One turn moves each row of this set onto another row. After a few examples, where does it send each row asked below?
z_59: [-32 -23   3  -9  -1   6  -1  18  -5  34 -24 -24 -31   5  -3 -37  -6 -13
 -11  10  17  -5 -25  -1  -5   6 -26  32  18 -36 -18   5   6]
z_373: [ 53 -32  12 -12   4  -5   6   7  -6  20 -13   3 -11   8  -6   1 -26 -22
   2  18  21  -2 -22 -11 -13  16 -40  37  14 -31 -16  19   3]
z_741: [ 60 -19  13 -14  -2 -11   3  14  -2  27 -15 -15 -14   6  -6 -21 -16 -25
 -16  21  12 -23   2   0  -7  13 -24   7  15 -31 -10  33   5]
z_564: [ 15 -19  -2 -22  19 -10  10  12  -2  21 -22  -9 -13   4 -13 -18  16 -20
  -2  28   2  -8 -24  16 -19  30  -2  33  -9 -30   4  14   1]
z_582: [ -5 -19   3 -18   8   0  21  28  -2  25 -22  -3 -19   3  -5 -10 -47 -24
  -2  15   5  24 -12   7 -18  15 -16  14   6 -29 -17  25   1]
z_106: [ -7 -22  16 -17   9   2  20  29  -3  25 -10  -4 -25   7  -2  -5 -45 -16
  -8  14   6  11 -25   8 -11  22 -13  14  -3 -33 -19  22   5]
z_943: [ 16 -21 -21 -19   8  -3   7   0   0  19 -44 -11  -2  -2 -23 -21   8 -31
   2  15   1  -6 -21   4 -18  13  -2  26  19 -31 -10  17   4]
z_181: [  5 -20   4 -18   8   0  13   6  -7  34 -17  -7 -12   3 -11 -28  12 -11
  -8   9   9 -33   3  -7  -9  26 -66   6  18 -37 -33  22  10]
z_68: [  0  -8   7  -1  -8 -28 -33   8   0  25 -18 -20 -42   6 -17 -17 -29 -32
  -8  14   2 -11  -4  -3  -4  17 -19  31  23 -30  -3  12  -4]
z_636: [-40 -23  27 -13   0   2   4  -2  -3  23 -33  -7 -10   8   0 -21 -12 -24
   1  22   3  -8 -20  -4 -16   7 -33  32  11 -31 -19  28 -12]
z_214: [ 12 -19   4 -14   6   8   9  10  -7  32 -15 -18 -29   4  -6 -24  17 -12
 -11  25  13 -23   7   2  -6  26 -67   5  15 -32 -28  24   1]
z_680: [ -5 -23   8 -13  -1   9  19  21  -2  25 -21  -6 -22   4 -10  -6 -51 -25
  -7   6   6  12 -25   3 -10  14 -13   6  13 -33 -24  23   4]
z_656: [-30 -19   8  -9  -2   6   3  16  -2  34 -17 -22 -34   7  -2 -41  -2 -21
 -13  15  17   5 -19   5  -7  12 -29  32   8 -33   1   6  -3]
z_641: [ 23 -26  -5 -15  14  -3  17  17  -7  32  -9  -7 -15  10  -5  -3  20  -3
  -7   9  19 -15  -2  -5  -5  45 -33  32   4 -39 -27  19  17]
z_839: [ 53 -32  14 -10   3  -4   7   5  -4  21 -11   2 -12   8  -7   1 -25 -24
   1  18  21  -1 -22  -8 -13  19 -40  35  12 -30 -11  19   0]
z_455: [ 13 -22  -8 -19   3 -10   3  22  -7  30 -11  -7 -24  13  -6 -33 -27 -25
  -2  30   5 -15 -12  -8  -8  35  10  -3   9 -30 -10  36   6]
z_925: [  9 -17   8 -15   2   4  16  -2  -4  35 -13  -8 -17   6 -13 -31  16 -24
 -10  14   9 -21   7  -1 -11  30 -68   1  13 -33 -13  24   0]
z_515: [ 56 -20  12 -19   6 -18   3  20  -4  27 -14 -10  -6   5  -5 -23 -18 -16
 -14  19  11 -27   1  -3  -9  12 -22  12  15 -33 -18  31  11]
z_770: [ -6  -7  17  -4  -4 -34 -28   7   0  29 -11 -11 -34  10 -18 -19 -30 -31
  -9   6  -2 -19  -9  -5  -4  23 -19  33  14 -34   4  11  -1]
z_33: [ -8 -17  10 -13  -1   5  15  -5  -9  25 -18  -8 -33   6 -21   8 -11 -26
   1  12  16 -38  24   1 -17  18 -46  34  13 -37  -6  42  15]
z_995: [  1 -19  -3  -9   0  -3 -16   7  -5  32 -24 -12 -11  -4  -9  18   8 -25
   2  12   7  -3   3  -9 -21  -4 -16  15  13 -27 -16  55   4]
z_34: [-38 -26  26 -12   3   5  -3   5  -6  21 -33 -14 -20   7   5 -16 -10 -16
  -1  30   7  -7 -21  -1 -13   6 -33  33  12 -29 -27  28 -12]
z_796: [ 15 -25   1 -13   2   8   3   0  -3  21 -26 -19 -21   5 -19  -8  10 -20
  -8  15   4 -25 -45   8  -6  24   4  21   7 -35 -13  12   8]
z_849: [-21  -9   0  -6 -14  -7 -16 -11   4  37 -22 -22 -35   7  -5 -20  -1 -31
   1  13  15 -23 -24   2 -10   0 -53  18  16 -31 -11  17  -4]
z_146: [ -5 -18  -6 -15  -1  -8 -11  38 -10  19 -19   1 -15  10  -8  11   0 -21
  -1  22   7 -13 -34   4 -13   9 -29  51  13 -31 -10  11   7]
z_105: [-26  -9  11 -14   2 -21 -12  -2   1  39  -9 -12 -30  10   2 -22   4 -20
   1  14  12 -27 -26   4 -12  11 -53  26  -3 -33  -6  14  -1]
z_591: [-35 -23  28 -12  -1   7   2   0  -3  21 -31 -13 -21   9   2 -19  -8 -25
  -1  32   6   0 -15   3 -15   8 -35  31   7 -27 -13  29 -18]
z_9: [ -6 -18  12 -17  12 -16 -10  13  -5  34  -8   0  -5   1  -4  15  12 -18
   0  11   4 -12  -2  -7 -23   9 -17  22  -9 -31  -6  52   9]
z_967: [ -2 -20  18  -7  -8   3 -11  -2  -3  36  -8 -11 -17   4 -10  22   8 -27
  -4   4   6 -17 -14  -6 -15   9 -14   8   0 -32  -4  52   4]
z_306: [ 42  -9  18 -15   1  10  12   5 -11  31 -18 -21 -26   4  -7 -35 -25 -22
   0  12   4 -16  18  -1 -11  11 -16  36  19 -29 -11  13  -5]
z_165: [ 13 -22 -11 -20   3  -9   3  20  -7  29 -14  -6 -21  11  -8 -34 -28 -26
  -1  28   4 -15 -12  -8 -10  31   9  -3  12 -30 -11  38   6]
z_867: [ 39 -11  23 -19  12   2   9  15 -15  31 -12 -17 -25   5  -2 -34 -24  -9
   0  12   4 -26  12  -3 -10  14 -14  43  12 -32 -20  10   3]
z_394: [ -8 -16   2 -13 -15  -5   0  17  -5  23 -18  10  -3  13 -18   6  -5 -38
  -2   4   3 -15 -40  -1 -12  12 -30  40  14 -33   6  11   4]
z_363: [ -8 -18  10 -15   4   2  13   0  -9  24 -17  -7 -32   6 -19   8 -11 -21
   1  14  15 -40  23   0 -18  19 -45  37  10 -38 -10  41  18]
z_429: [  1 -23   1 -16   9   0 -14  -8  -9  37  -7   2 -27  13  -4  -5 -36  -6
   1   5   3 -23  -7  -5  -7  35 -45  14  -2 -40 -21  47  25]
z_141: [  5 -19  -9 -12  -2   7  -9 -19  -5  37 -18   0 -27  11 -10 -11 -37 -24
   3   7   3  -5   6  -3 -12  29 -48   8   7 -33  -6  52  13]
z_975: [ 22 -25  -1 -10  -7   9  25  -6  -2  35 -15  -4  -7  10 -18  -6  13 -24
  -8 -11  16 -18  -9 -10  -2  43 -32  18  17 -41 -17  21  14]
z_650: [ 55 -19  19 -17   0 -16   8  12  -1  30 -11  -7  -5   7  -8 -25 -19 -24
 -15  12   9 -29  -2  -3  -9  16 -24   7  11 -34  -7  31   9]
z_737: [-36 -20   4 -13   0  -1   6  11  -3  36 -24 -13 -18   6  -6 -47  -7 -22
  -8   5  13   3 -18  -3 -11   8 -30  33  15 -36  -4   5   3]
z_490: [ 37 -11  28 -15   1   7  14   1 -12  34 -12 -15 -19   6 -10 -35 -28 -19
  -1  -1   2 -30   6  -5  -8  15 -14  34  16 -34 -13  11   1]
z_431: [ -5  -8   7  -6   3 -39 -32  15  -2  27 -17 -12 -34   7 -15 -19 -29 -25
  -6  12   0 -15  -3  -5  -7  18 -20  39  18 -32  -7  11   1]
z_831: [ 51 -32  14 -12   4  -8   9   5  -5  21 -12   7  -7   7  -7   0 -27 -24
   2  14  20  -1 -22 -12 -14  18 -39  37  12 -32 -11  18   2]
z_168: [ 13 -23  -9 -18   1  -8   2  20  -7  29 -12  -7 -22  12  -7 -32 -28 -26
  -2  28   5 -18 -16  -8  -7  33  10  -4  11 -31 -13  37   6]
z_929: [  2 -14  -9  -9 -17   3  -6  25  -5  19 -24  -4 -20  11 -14   9   1 -42
  -3  24   7   4 -25   9 -13   8 -32  41  17 -25  10  16  -7]
z_962: [ -7 -18   7 -14   3   3  13   0 -10  24 -21 -10 -35   5 -19   9 -11 -23
   2  17  17 -35  27   2 -18  17 -46  37  12 -36 -10  42  15]
z_456: [  6 -20 -10 -15  13   0 -17   1  -9  35 -12  -5 -36  10   2  -7 -30  -8
   2  24   6  -3  11   3 -13  31 -49  18  -3 -31 -14  51  14]
z_30: [-22  -7  -9 -15   4 -23 -17   2   0  36 -25 -16 -27   4   2 -25   3 -24
   7  22  13 -14  -9   2 -17  -1 -56  31  11 -28 -14  19  -3]
z_326: [ 31 -23 -17  -9   0   8  19   7  -3  32 -23 -14 -17   7 -12  -8  19 -24
  -5  13  20   7  14  -2  -9  38 -36  25  17 -31 -13  26   5]

z_636 moves to z_34
z_68 moves to z_770
Where do these go?
z_214 moves to z_925
z_490 moves to z_867
z_650 moves to z_515
z_30 moves to z_849
z_929 moves to z_394
z_839 moves to z_831
z_737 moves to z_59
z_363 moves to z_962
z_995 moves to z_967
z_429 moves to z_456
z_326 moves to z_975
z_564 moves to z_943
z_582 moves to z_680

